In the data rows, the value 128 means zero.
What is the hidden score of each row? Scores go from 0 to 40, and 20 is about the middle. The score is a weighted sum of the row's numbers plus the product of two more (or one squared), each taken from its middle value.
[106, 169, 142, 178, 117, 122, 122, 100, 125, 162, 100, 104, 157, 159, 135, 120, 187, 98, 144, 127, 101, 150, 167, 112] -> 15
[208, 205, 195, 76, 158, 74, 59, 206, 71, 152, 178, 228, 31, 169, 72, 93, 59, 216, 86, 38, 211, 178, 135, 160] -> 9
[175, 112, 90, 76, 167, 90, 141, 172, 146, 94, 174, 162, 139, 93, 123, 99, 87, 172, 76, 126, 185, 89, 91, 58] -> 26
[137, 111, 102, 149, 135, 110, 127, 134, 167, 95, 117, 129, 124, 96, 139, 156, 96, 137, 159, 117, 125, 97, 98, 145] -> 19
[103, 158, 152, 152, 162, 162, 116, 106, 125, 141, 101, 102, 92, 140, 140, 134, 119, 101, 124, 140, 102, 154, 140, 171] -> 11
[192, 130, 91, 76, 168, 119, 127, 179, 127, 89, 170, 174, 128, 90, 120, 115, 83, 178, 64, 114, 191, 87, 93, 82] -> 29
[133, 99, 109, 148, 133, 132, 145, 132, 171, 100, 113, 128, 143, 97, 118, 164, 94, 134, 162, 150, 129, 103, 100, 139] -> 34
[102, 136, 141, 105, 82, 118, 129, 90, 127, 140, 99, 102, 165, 133, 140, 117, 184, 103, 146, 141, 101, 153, 157, 166] -> 17
[151, 229, 197, 125, 177, 146, 70, 139, 52, 192, 161, 122, 110, 194, 109, 74, 198, 128, 115, 64, 147, 192, 196, 129] -> 22
[107, 109, 117, 116, 85, 155, 119, 114, 132, 116, 111, 104, 112, 136, 154, 159, 121, 100, 160, 131, 101, 123, 128, 158] -> 20
[124, 122, 108, 138, 116, 99, 167, 128, 127, 120, 113, 119, 174, 113, 162, 175, 107, 109, 171, 158, 121, 103, 106, 105] -> 24
[169, 115, 88, 164, 164, 101, 115, 166, 145, 88, 195, 160, 115, 92, 135, 120, 122, 165, 61, 130, 173, 88, 92, 112] -> 21
[191, 92, 101, 72, 106, 106, 89, 210, 116, 96, 208, 198, 106, 104, 84, 94, 105, 198, 131, 82, 193, 99, 95, 176] -> 30
[104, 102, 122, 163, 161, 116, 140, 105, 137, 140, 109, 106, 137, 132, 155, 139, 166, 104, 135, 154, 103, 124, 145, 100] -> 20
[115, 121, 111, 130, 99, 134, 168, 122, 162, 117, 115, 115, 169, 109, 160, 176, 135, 115, 169, 163, 111, 115, 115, 85] -> 20
[109, 172, 142, 175, 122, 141, 99, 102, 119, 163, 101, 103, 148, 154, 136, 117, 162, 99, 144, 121, 101, 161, 170, 128] -> 16
[163, 220, 195, 110, 182, 121, 67, 155, 36, 198, 159, 142, 111, 206, 89, 70, 224, 146, 108, 64, 154, 187, 207, 115] -> 20
[112, 101, 137, 102, 92, 109, 159, 112, 150, 130, 101, 107, 114, 123, 138, 151, 119, 109, 159, 154, 100, 131, 120, 93] -> 6
[143, 85, 90, 149, 162, 88, 133, 153, 154, 95, 147, 153, 93, 94, 80, 152, 88, 153, 102, 109, 147, 87, 92, 64] -> 26
[122, 133, 107, 132, 108, 144, 172, 126, 155, 122, 115, 113, 175, 109, 178, 174, 121, 118, 170, 133, 117, 104, 107, 85] -> 28
[146, 87, 86, 153, 164, 75, 125, 153, 157, 94, 158, 152, 91, 92, 79, 152, 88, 155, 100, 118, 147, 86, 92, 68] -> 30
[117, 121, 109, 108, 102, 131, 155, 117, 161, 129, 112, 109, 108, 111, 146, 162, 107, 113, 164, 164, 100, 121, 114, 94] -> 13
[133, 94, 111, 147, 128, 122, 156, 133, 164, 105, 114, 127, 155, 100, 112, 168, 95, 129, 165, 161, 124, 103, 99, 132] -> 32
[130, 98, 103, 125, 133, 131, 165, 133, 167, 99, 122, 125, 175, 101, 118, 181, 125, 127, 157, 160, 121, 109, 107, 149] -> 28
[138, 211, 199, 149, 173, 198, 79, 116, 87, 179, 161, 117, 88, 195, 108, 79, 160, 124, 130, 82, 142, 187, 173, 157] -> 14
[116, 123, 111, 107, 104, 134, 153, 120, 160, 129, 112, 111, 108, 112, 152, 167, 107, 114, 164, 163, 98, 121, 115, 95] -> 14
[104, 147, 166, 150, 159, 145, 122, 106, 117, 143, 107, 100, 98, 140, 136, 127, 119, 102, 118, 136, 101, 161, 141, 175] -> 9
[105, 151, 141, 94, 82, 137, 149, 94, 137, 128, 98, 105, 167, 133, 151, 123, 159, 103, 149, 150, 101, 129, 140, 165] -> 16
[105, 163, 142, 157, 162, 173, 112, 102, 126, 137, 102, 101, 95, 142, 143, 134, 118, 101, 130, 134, 100, 143, 141, 163] -> 14
[104, 152, 137, 108, 81, 141, 133, 109, 138, 127, 99, 105, 99, 128, 159, 150, 112, 103, 156, 156, 102, 122, 128, 161] -> 14
[199, 113, 101, 72, 114, 147, 82, 206, 108, 106, 206, 212, 92, 107, 71, 99, 93, 204, 122, 70, 195, 114, 98, 186] -> 30
[95, 135, 121, 170, 148, 107, 170, 99, 151, 132, 105, 108, 177, 115, 150, 129, 123, 110, 125, 144, 100, 126, 119, 115] -> 22
[141, 105, 101, 144, 154, 113, 155, 147, 115, 91, 125, 141, 126, 100, 133, 169, 91, 134, 126, 153, 140, 89, 95, 78] -> 20
[105, 156, 144, 95, 82, 141, 152, 95, 133, 128, 101, 104, 163, 134, 153, 121, 153, 102, 151, 151, 102, 130, 136, 161] -> 15
[101, 133, 121, 170, 150, 118, 165, 99, 155, 131, 106, 105, 178, 117, 145, 130, 126, 110, 126, 134, 99, 128, 118, 114] -> 26
[200, 116, 105, 72, 117, 164, 80, 205, 105, 112, 207, 220, 85, 108, 67, 101, 91, 207, 115, 67, 194, 120, 99, 188] -> 33
[120, 134, 102, 119, 120, 98, 116, 129, 134, 116, 124, 116, 157, 117, 167, 179, 143, 109, 165, 158, 114, 103, 118, 130] -> 29
[106, 118, 127, 161, 163, 116, 113, 104, 132, 136, 105, 104, 121, 151, 152, 139, 161, 100, 137, 142, 100, 129, 152, 123] -> 20
[100, 121, 169, 143, 151, 130, 119, 106, 101, 157, 112, 105, 134, 153, 121, 116, 137, 101, 97, 116, 100, 155, 149, 163] -> 19
[182, 79, 99, 81, 94, 71, 91, 214, 107, 87, 208, 191, 118, 102, 90, 80, 120, 194, 138, 95, 191, 95, 89, 129] -> 31
[162, 207, 194, 104, 182, 124, 71, 162, 35, 199, 157, 147, 110, 208, 75, 67, 233, 159, 104, 65, 157, 187, 214, 110] -> 15
[132, 130, 192, 157, 163, 185, 88, 111, 95, 170, 136, 123, 73, 194, 86, 88, 141, 117, 137, 98, 136, 176, 165, 174] -> 18
[105, 153, 125, 114, 82, 154, 129, 112, 136, 126, 106, 105, 100, 135, 163, 155, 112, 101, 156, 149, 101, 122, 130, 162] -> 16
[96, 140, 119, 166, 146, 105, 166, 98, 148, 128, 107, 110, 178, 117, 160, 124, 119, 110, 123, 153, 99, 118, 116, 124] -> 25
[95, 142, 119, 165, 142, 105, 166, 97, 144, 126, 106, 111, 176, 120, 166, 123, 116, 106, 121, 159, 99, 113, 114, 130] -> 25
[166, 115, 91, 162, 165, 97, 110, 163, 151, 88, 196, 160, 109, 94, 132, 124, 130, 164, 65, 131, 167, 89, 92, 107] -> 20
[106, 146, 143, 92, 85, 162, 159, 104, 131, 122, 100, 104, 148, 146, 157, 136, 136, 100, 155, 136, 101, 123, 130, 136] -> 14
[93, 205, 169, 115, 114, 146, 101, 106, 86, 183, 108, 109, 129, 179, 113, 88, 192, 111, 64, 95, 124, 182, 180, 119] -> 11
[138, 114, 100, 154, 138, 85, 109, 137, 168, 92, 122, 131, 112, 97, 158, 152, 108, 138, 155, 135, 128, 95, 97, 144] -> 19
[106, 106, 139, 178, 104, 133, 145, 99, 126, 156, 101, 100, 166, 144, 142, 123, 163, 100, 145, 145, 101, 132, 146, 99] -> 14
[95, 192, 167, 123, 129, 168, 108, 105, 106, 176, 107, 104, 141, 184, 102, 96, 170, 112, 72, 102, 116, 173, 164, 130] -> 13
[134, 105, 106, 147, 134, 137, 143, 135, 168, 99, 116, 128, 137, 97, 126, 162, 95, 135, 160, 139, 128, 104, 98, 143] -> 23
[103, 120, 154, 97, 85, 134, 143, 102, 128, 151, 103, 105, 149, 135, 137, 127, 130, 103, 147, 125, 106, 157, 138, 136] -> 19
[137, 106, 106, 149, 132, 135, 136, 132, 169, 100, 117, 131, 133, 97, 132, 159, 96, 134, 156, 129, 128, 101, 99, 142] -> 21
[146, 128, 86, 159, 152, 104, 143, 141, 124, 86, 161, 140, 103, 96, 146, 126, 125, 140, 138, 152, 138, 86, 95, 127] -> 19
[103, 114, 120, 167, 158, 140, 160, 103, 150, 140, 107, 106, 160, 119, 141, 136, 146, 106, 134, 157, 104, 132, 129, 94] -> 20
[101, 138, 151, 104, 84, 119, 143, 105, 136, 139, 102, 103, 123, 128, 146, 138, 119, 104, 149, 152, 104, 139, 130, 152] -> 10
[102, 125, 122, 167, 153, 159, 164, 102, 154, 138, 108, 107, 173, 116, 136, 134, 136, 111, 131, 149, 103, 135, 127, 103] -> 20
[107, 172, 142, 172, 118, 127, 110, 100, 119, 162, 100, 103, 154, 157, 136, 119, 186, 100, 144, 123, 103, 158, 174, 120] -> 16
[135, 98, 107, 146, 127, 128, 150, 135, 168, 104, 112, 124, 147, 98, 111, 165, 95, 134, 162, 157, 125, 105, 98, 137] -> 26
[114, 108, 108, 122, 92, 109, 155, 122, 156, 112, 117, 110, 149, 114, 136, 168, 150, 116, 165, 164, 108, 128, 125, 113] -> 19
[136, 118, 103, 135, 146, 85, 170, 139, 164, 84, 119, 130, 163, 95, 163, 180, 108, 135, 148, 147, 129, 95, 98, 130] -> 21
[127, 119, 176, 161, 158, 131, 92, 110, 85, 162, 117, 108, 79, 176, 90, 98, 131, 103, 143, 104, 132, 164, 159, 186] -> 15
[164, 108, 91, 158, 165, 92, 105, 161, 154, 91, 193, 156, 106, 90, 128, 129, 131, 161, 71, 136, 166, 90, 92, 101] -> 21
[93, 129, 120, 156, 133, 114, 164, 91, 133, 122, 105, 112, 171, 126, 180, 116, 110, 105, 119, 167, 97, 107, 111, 141] -> 33
[124, 87, 102, 121, 126, 104, 145, 130, 147, 112, 119, 119, 165, 111, 141, 183, 145, 120, 163, 167, 117, 104, 115, 139] -> 27
[143, 124, 89, 157, 145, 90, 132, 135, 147, 87, 145, 135, 93, 93, 167, 139, 134, 141, 142, 151, 134, 90, 102, 138] -> 17
[102, 189, 169, 87, 84, 132, 90, 112, 61, 196, 108, 125, 109, 178, 116, 72, 217, 110, 56, 84, 143, 188, 209, 108] -> 10
[126, 89, 102, 121, 126, 110, 152, 132, 151, 106, 124, 120, 167, 110, 136, 181, 144, 120, 161, 168, 117, 105, 113, 140] -> 26
[92, 179, 168, 127, 133, 175, 109, 107, 110, 173, 106, 106, 138, 189, 98, 99, 168, 113, 74, 103, 111, 165, 165, 135] -> 12
[207, 173, 197, 81, 167, 112, 52, 203, 78, 163, 156, 222, 46, 195, 59, 88, 58, 201, 84, 31, 209, 178, 150, 147] -> 23
[196, 133, 87, 78, 165, 124, 124, 178, 117, 89, 171, 177, 121, 94, 114, 119, 83, 180, 58, 106, 192, 84, 93, 90] -> 34
[102, 122, 120, 169, 154, 150, 162, 104, 152, 139, 106, 107, 167, 118, 137, 136, 138, 109, 135, 152, 100, 135, 123, 100] -> 22
[117, 125, 110, 133, 102, 138, 169, 125, 161, 117, 113, 113, 170, 108, 165, 172, 129, 118, 169, 158, 115, 113, 115, 84] -> 19
[116, 117, 115, 107, 101, 125, 156, 116, 158, 131, 109, 112, 103, 113, 143, 161, 113, 113, 160, 164, 101, 128, 118, 89] -> 10
[176, 130, 193, 92, 185, 175, 74, 180, 35, 197, 151, 177, 99, 201, 39, 74, 201, 196, 94, 77, 167, 185, 214, 104] -> 19
[157, 88, 91, 148, 162, 77, 151, 146, 155, 90, 174, 159, 135, 93, 74, 86, 103, 159, 107, 107, 165, 86, 93, 72] -> 27
[204, 134, 105, 72, 122, 171, 74, 207, 99, 122, 206, 230, 71, 114, 65, 101, 80, 209, 107, 69, 197, 138, 103, 190] -> 37
[192, 98, 102, 68, 107, 117, 88, 204, 114, 100, 206, 204, 103, 105, 79, 95, 99, 199, 126, 78, 192, 101, 95, 181] -> 29
[184, 78, 103, 74, 100, 80, 89, 211, 109, 90, 206, 193, 118, 107, 92, 85, 115, 194, 140, 90, 191, 96, 92, 141] -> 31
[93, 196, 167, 122, 126, 158, 106, 104, 97, 180, 107, 106, 136, 184, 106, 93, 178, 111, 70, 101, 118, 175, 172, 127] -> 13
[140, 112, 102, 151, 137, 88, 122, 136, 167, 94, 118, 131, 116, 98, 150, 154, 99, 137, 156, 126, 128, 96, 96, 144] -> 17
[104, 108, 121, 164, 158, 124, 145, 106, 141, 138, 108, 106, 143, 129, 152, 140, 167, 103, 136, 153, 100, 129, 139, 97] -> 20
[116, 129, 104, 113, 109, 146, 140, 122, 154, 125, 120, 110, 128, 111, 170, 172, 102, 115, 165, 147, 103, 110, 112, 110] -> 27
[157, 228, 193, 116, 183, 127, 71, 148, 41, 195, 159, 135, 112, 199, 96, 68, 216, 138, 110, 64, 153, 189, 202, 119] -> 22
[109, 106, 140, 96, 91, 136, 159, 106, 135, 122, 102, 104, 138, 138, 150, 139, 131, 98, 157, 126, 100, 126, 126, 120] -> 14
[183, 121, 87, 73, 170, 102, 134, 173, 138, 91, 171, 166, 132, 93, 127, 106, 85, 172, 69, 122, 191, 89, 93, 66] -> 29
[97, 109, 112, 87, 96, 91, 126, 111, 169, 94, 112, 121, 116, 102, 118, 126, 108, 127, 111, 145, 110, 111, 105, 144] -> 19
[102, 131, 143, 174, 88, 130, 155, 92, 144, 141, 100, 103, 153, 121, 141, 122, 128, 109, 149, 127, 105, 137, 127, 126] -> 8
[116, 144, 150, 169, 141, 159, 99, 103, 102, 158, 102, 99, 115, 149, 126, 110, 122, 100, 146, 117, 117, 167, 155, 187] -> 17
[104, 120, 142, 177, 111, 124, 140, 101, 125, 159, 100, 103, 162, 157, 143, 123, 172, 98, 145, 140, 97, 142, 151, 101] -> 13
[94, 99, 116, 100, 108, 147, 144, 97, 161, 103, 105, 115, 144, 106, 141, 114, 100, 122, 111, 145, 102, 110, 105, 149] -> 20
[151, 76, 85, 159, 157, 124, 150, 143, 133, 87, 174, 148, 121, 96, 101, 108, 113, 150, 124, 137, 147, 87, 94, 104] -> 22
[112, 128, 91, 90, 78, 112, 150, 133, 154, 88, 140, 125, 106, 98, 158, 150, 132, 129, 124, 165, 123, 97, 103, 102] -> 16
[104, 183, 172, 82, 76, 144, 79, 114, 55, 197, 112, 131, 102, 181, 113, 72, 191, 109, 56, 85, 146, 187, 215, 110] -> 18
[195, 103, 101, 70, 108, 129, 84, 206, 109, 104, 207, 209, 96, 108, 73, 99, 97, 203, 123, 75, 193, 107, 95, 183] -> 30
[102, 117, 120, 166, 155, 145, 161, 104, 150, 142, 110, 108, 167, 118, 138, 135, 142, 107, 134, 154, 102, 134, 128, 97] -> 22
[102, 117, 102, 87, 84, 99, 127, 120, 166, 92, 120, 124, 102, 101, 125, 140, 144, 128, 114, 161, 116, 105, 112, 130] -> 26
[147, 130, 86, 159, 150, 100, 140, 141, 133, 87, 159, 139, 97, 94, 157, 131, 130, 141, 140, 154, 138, 88, 97, 131] -> 19
[103, 150, 163, 151, 159, 150, 119, 107, 121, 141, 104, 102, 96, 139, 137, 132, 118, 100, 120, 137, 100, 162, 140, 173] -> 9
[106, 158, 131, 160, 161, 130, 111, 106, 131, 135, 104, 101, 109, 151, 150, 136, 130, 99, 136, 127, 101, 132, 147, 138] -> 17
[123, 133, 109, 132, 108, 114, 173, 127, 152, 123, 116, 114, 178, 111, 177, 178, 118, 117, 168, 130, 118, 104, 108, 89] -> 27
[109, 170, 141, 177, 126, 175, 96, 99, 115, 156, 100, 106, 146, 153, 136, 121, 148, 99, 145, 116, 104, 161, 167, 138] -> 20
[99, 111, 143, 178, 97, 147, 152, 98, 133, 150, 100, 103, 166, 131, 146, 123, 149, 103, 145, 147, 103, 131, 137, 105] -> 14
[105, 141, 127, 158, 160, 119, 110, 105, 131, 136, 106, 104, 112, 157, 152, 139, 144, 98, 134, 134, 100, 127, 150, 130] -> 20
[119, 136, 105, 114, 112, 148, 137, 122, 154, 125, 122, 112, 132, 110, 174, 171, 104, 115, 164, 138, 104, 107, 113, 112] -> 31
[191, 92, 193, 86, 180, 232, 52, 200, 55, 183, 149, 191, 75, 193, 23, 81, 105, 207, 86, 41, 188, 186, 193, 119] -> 38
[103, 143, 168, 151, 158, 137, 119, 106, 119, 145, 110, 103, 104, 138, 137, 128, 123, 101, 116, 134, 97, 163, 144, 175] -> 10
[105, 161, 148, 155, 160, 167, 118, 105, 128, 138, 101, 102, 93, 140, 143, 133, 119, 98, 128, 133, 99, 148, 143, 170] -> 11
[119, 116, 111, 128, 99, 129, 164, 121, 161, 116, 114, 114, 164, 108, 154, 174, 135, 116, 169, 167, 111, 118, 117, 88] -> 19
[134, 106, 102, 127, 138, 131, 169, 135, 169, 91, 120, 126, 170, 98, 142, 180, 117, 131, 157, 120, 130, 104, 103, 143] -> 24
[134, 182, 198, 151, 167, 212, 86, 115, 107, 176, 148, 121, 80, 198, 96, 86, 149, 125, 134, 87, 141, 180, 167, 169] -> 16
[138, 128, 103, 139, 151, 96, 167, 140, 149, 87, 121, 131, 146, 96, 169, 174, 100, 139, 138, 155, 134, 93, 99, 105] -> 18
[116, 128, 107, 113, 106, 144, 147, 123, 159, 129, 119, 111, 122, 112, 163, 170, 105, 115, 165, 153, 103, 111, 112, 100] -> 21
[99, 109, 122, 164, 158, 133, 154, 105, 145, 141, 106, 103, 153, 122, 149, 139, 157, 107, 134, 157, 104, 129, 134, 94] -> 20
[104, 161, 133, 158, 163, 159, 111, 106, 128, 137, 105, 104, 103, 149, 145, 137, 125, 98, 132, 123, 101, 137, 145, 150] -> 17
[178, 116, 89, 76, 171, 96, 138, 174, 142, 92, 173, 167, 135, 92, 127, 103, 87, 169, 73, 123, 187, 87, 89, 61] -> 29
[114, 110, 110, 126, 93, 115, 160, 120, 161, 113, 115, 110, 156, 112, 137, 171, 144, 115, 167, 164, 108, 127, 125, 106] -> 23
[204, 125, 104, 75, 118, 178, 79, 206, 100, 113, 206, 226, 78, 111, 65, 100, 86, 206, 113, 66, 198, 130, 100, 186] -> 33
[113, 152, 145, 171, 140, 162, 94, 103, 102, 160, 102, 100, 121, 147, 129, 114, 122, 98, 144, 118, 116, 168, 158, 182] -> 19
[149, 78, 85, 164, 157, 120, 151, 140, 127, 83, 173, 148, 113, 95, 114, 115, 115, 145, 129, 142, 144, 85, 94, 107] -> 21
[103, 143, 149, 106, 81, 127, 139, 109, 139, 134, 103, 104, 112, 126, 153, 142, 116, 105, 152, 152, 102, 134, 126, 156] -> 9
[93, 90, 120, 119, 117, 139, 154, 92, 156, 108, 107, 116, 155, 111, 158, 110, 103, 119, 112, 158, 102, 106, 106, 151] -> 24
[162, 110, 88, 157, 167, 85, 99, 160, 156, 91, 189, 157, 98, 90, 121, 130, 133, 163, 76, 137, 163, 88, 90, 95] -> 20
[129, 87, 109, 140, 119, 99, 164, 128, 141, 115, 112, 121, 173, 108, 144, 173, 104, 119, 166, 166, 123, 103, 102, 111] -> 23
[203, 129, 195, 83, 169, 147, 49, 201, 73, 169, 154, 220, 53, 198, 51, 89, 67, 199, 82, 30, 207, 178, 162, 138] -> 34
[92, 96, 120, 111, 112, 141, 146, 95, 158, 104, 106, 116, 149, 109, 153, 112, 99, 122, 111, 154, 99, 107, 111, 147] -> 20
[128, 100, 103, 126, 134, 132, 166, 133, 166, 98, 122, 124, 172, 99, 119, 182, 125, 129, 159, 155, 125, 105, 107, 151] -> 30
[102, 114, 152, 93, 86, 178, 141, 97, 124, 154, 103, 101, 156, 139, 136, 124, 138, 102, 146, 128, 109, 155, 138, 127] -> 26
[104, 137, 140, 167, 87, 110, 157, 89, 146, 136, 101, 105, 144, 123, 136, 117, 122, 105, 153, 142, 105, 138, 122, 135] -> 6
[103, 113, 121, 164, 157, 135, 157, 105, 146, 140, 105, 106, 157, 120, 143, 139, 153, 109, 134, 157, 102, 133, 131, 94] -> 21
[100, 115, 169, 136, 143, 195, 115, 103, 99, 162, 110, 112, 143, 170, 105, 110, 147, 100, 90, 108, 101, 153, 153, 150] -> 21
[131, 94, 102, 124, 134, 122, 161, 131, 163, 99, 120, 122, 171, 103, 115, 183, 132, 125, 161, 162, 121, 107, 109, 147] -> 28
[189, 124, 88, 75, 170, 110, 130, 173, 133, 90, 169, 171, 130, 90, 125, 112, 85, 176, 65, 117, 190, 87, 91, 72] -> 34
[153, 82, 88, 158, 158, 133, 154, 146, 145, 89, 174, 153, 128, 95, 79, 95, 108, 153, 116, 116, 154, 86, 94, 87] -> 25
[189, 88, 100, 71, 103, 94, 89, 208, 113, 93, 207, 197, 111, 102, 85, 91, 110, 198, 133, 87, 191, 99, 91, 167] -> 28
[94, 193, 168, 96, 89, 130, 97, 110, 66, 191, 107, 120, 112, 180, 120, 77, 219, 106, 54, 87, 138, 191, 205, 111] -> 9
[142, 125, 91, 155, 145, 88, 127, 140, 153, 89, 138, 138, 98, 97, 168, 141, 137, 140, 148, 152, 133, 92, 101, 144] -> 17
[105, 120, 140, 132, 85, 144, 101, 93, 122, 148, 100, 103, 158, 137, 133, 116, 138, 101, 142, 121, 101, 161, 159, 159] -> 19
[113, 162, 145, 170, 136, 179, 94, 102, 109, 159, 103, 103, 132, 149, 133, 112, 129, 99, 146, 123, 108, 172, 160, 166] -> 18
[154, 87, 92, 153, 161, 113, 152, 148, 152, 90, 176, 159, 132, 93, 75, 89, 102, 156, 112, 104, 160, 85, 92, 80] -> 27
[100, 134, 144, 167, 87, 114, 158, 90, 144, 141, 100, 103, 148, 120, 137, 122, 128, 108, 149, 136, 107, 140, 127, 127] -> 7
[133, 120, 101, 136, 144, 87, 170, 139, 162, 86, 118, 132, 158, 96, 168, 179, 106, 135, 147, 147, 130, 94, 100, 123] -> 22
[129, 87, 111, 142, 121, 108, 164, 130, 153, 110, 113, 122, 166, 104, 126, 171, 101, 124, 169, 166, 123, 101, 102, 123] -> 27
[110, 100, 112, 120, 90, 108, 139, 117, 150, 110, 115, 106, 134, 118, 137, 166, 162, 109, 162, 153, 106, 126, 136, 134] -> 26
[93, 103, 122, 156, 131, 119, 163, 91, 132, 119, 104, 113, 169, 123, 175, 113, 110, 108, 115, 168, 96, 104, 112, 140] -> 29
[110, 112, 119, 105, 100, 118, 157, 118, 156, 131, 106, 112, 100, 115, 139, 160, 114, 111, 163, 167, 101, 130, 117, 89] -> 8
[130, 121, 186, 159, 160, 147, 89, 111, 88, 168, 128, 121, 74, 189, 84, 92, 135, 111, 139, 98, 134, 169, 164, 178] -> 19
[119, 138, 104, 115, 113, 130, 133, 122, 153, 122, 122, 109, 139, 110, 176, 175, 107, 115, 166, 129, 107, 108, 109, 114] -> 36
[114, 159, 144, 170, 135, 172, 97, 103, 104, 159, 101, 102, 127, 148, 129, 112, 126, 100, 146, 119, 112, 167, 159, 174] -> 18
[106, 103, 124, 161, 163, 118, 136, 105, 132, 138, 104, 103, 133, 137, 154, 138, 173, 104, 136, 148, 101, 126, 147, 107] -> 20
[100, 117, 139, 177, 92, 157, 154, 94, 139, 149, 102, 103, 163, 126, 146, 125, 141, 105, 146, 143, 103, 132, 133, 112] -> 13
[103, 124, 141, 123, 83, 128, 102, 91, 124, 149, 101, 105, 159, 136, 137, 115, 151, 101, 142, 127, 100, 160, 163, 162] -> 20
[116, 118, 110, 128, 97, 127, 163, 120, 164, 114, 113, 114, 164, 109, 145, 173, 139, 117, 167, 168, 114, 122, 121, 92] -> 25
[134, 125, 102, 135, 147, 92, 171, 141, 158, 87, 120, 130, 157, 95, 170, 178, 101, 136, 144, 153, 132, 91, 99, 118] -> 22
[101, 136, 140, 162, 84, 112, 153, 88, 146, 133, 99, 105, 136, 120, 139, 116, 120, 106, 154, 148, 106, 139, 123, 140] -> 7
[124, 110, 103, 119, 122, 100, 130, 128, 133, 115, 122, 117, 159, 119, 160, 178, 152, 110, 167, 163, 115, 105, 120, 135] -> 29
[156, 103, 87, 157, 164, 78, 92, 156, 158, 92, 190, 155, 96, 93, 110, 134, 129, 160, 80, 136, 158, 92, 93, 86] -> 25
[181, 114, 195, 88, 184, 226, 67, 185, 42, 195, 151, 183, 92, 198, 31, 72, 169, 204, 91, 70, 171, 185, 213, 105] -> 27
[108, 99, 117, 119, 85, 121, 116, 116, 137, 114, 111, 106, 117, 131, 150, 162, 132, 103, 159, 134, 103, 123, 133, 154] -> 23
[100, 115, 169, 140, 149, 139, 116, 105, 99, 159, 112, 108, 141, 157, 115, 114, 142, 99, 98, 113, 100, 153, 152, 159] -> 20
[125, 136, 113, 134, 110, 98, 172, 128, 146, 120, 114, 115, 179, 108, 177, 177, 115, 117, 171, 141, 119, 102, 109, 92] -> 22
[97, 150, 167, 129, 138, 182, 111, 105, 113, 169, 109, 105, 142, 188, 99, 101, 161, 114, 80, 106, 110, 160, 162, 136] -> 15
[196, 130, 95, 168, 156, 128, 123, 178, 122, 86, 196, 172, 125, 90, 121, 99, 111, 176, 43, 108, 199, 84, 91, 143] -> 19
[114, 132, 89, 93, 73, 120, 158, 133, 139, 91, 145, 131, 114, 98, 166, 155, 126, 128, 125, 158, 124, 96, 103, 89] -> 16
[104, 154, 156, 153, 160, 155, 117, 106, 125, 138, 102, 101, 91, 139, 139, 129, 116, 99, 124, 137, 101, 158, 140, 173] -> 9
[107, 120, 140, 96, 86, 165, 160, 104, 134, 123, 102, 102, 143, 146, 156, 138, 135, 99, 156, 133, 102, 128, 129, 129] -> 15
[100, 130, 165, 132, 139, 190, 113, 106, 106, 166, 111, 107, 144, 185, 98, 102, 157, 108, 81, 109, 107, 160, 159, 143] -> 17
[100, 112, 143, 177, 98, 150, 152, 94, 138, 151, 101, 104, 169, 129, 148, 124, 145, 103, 145, 147, 101, 130, 137, 109] -> 15
[105, 149, 140, 108, 81, 132, 133, 111, 140, 131, 102, 103, 103, 133, 158, 146, 113, 102, 154, 154, 101, 126, 128, 159] -> 12
[97, 105, 115, 86, 95, 96, 128, 108, 165, 98, 109, 118, 127, 101, 124, 123, 102, 124, 110, 138, 110, 111, 104, 145] -> 16
[106, 120, 101, 88, 85, 101, 137, 121, 164, 91, 126, 123, 100, 100, 133, 140, 146, 129, 116, 162, 114, 105, 113, 125] -> 19
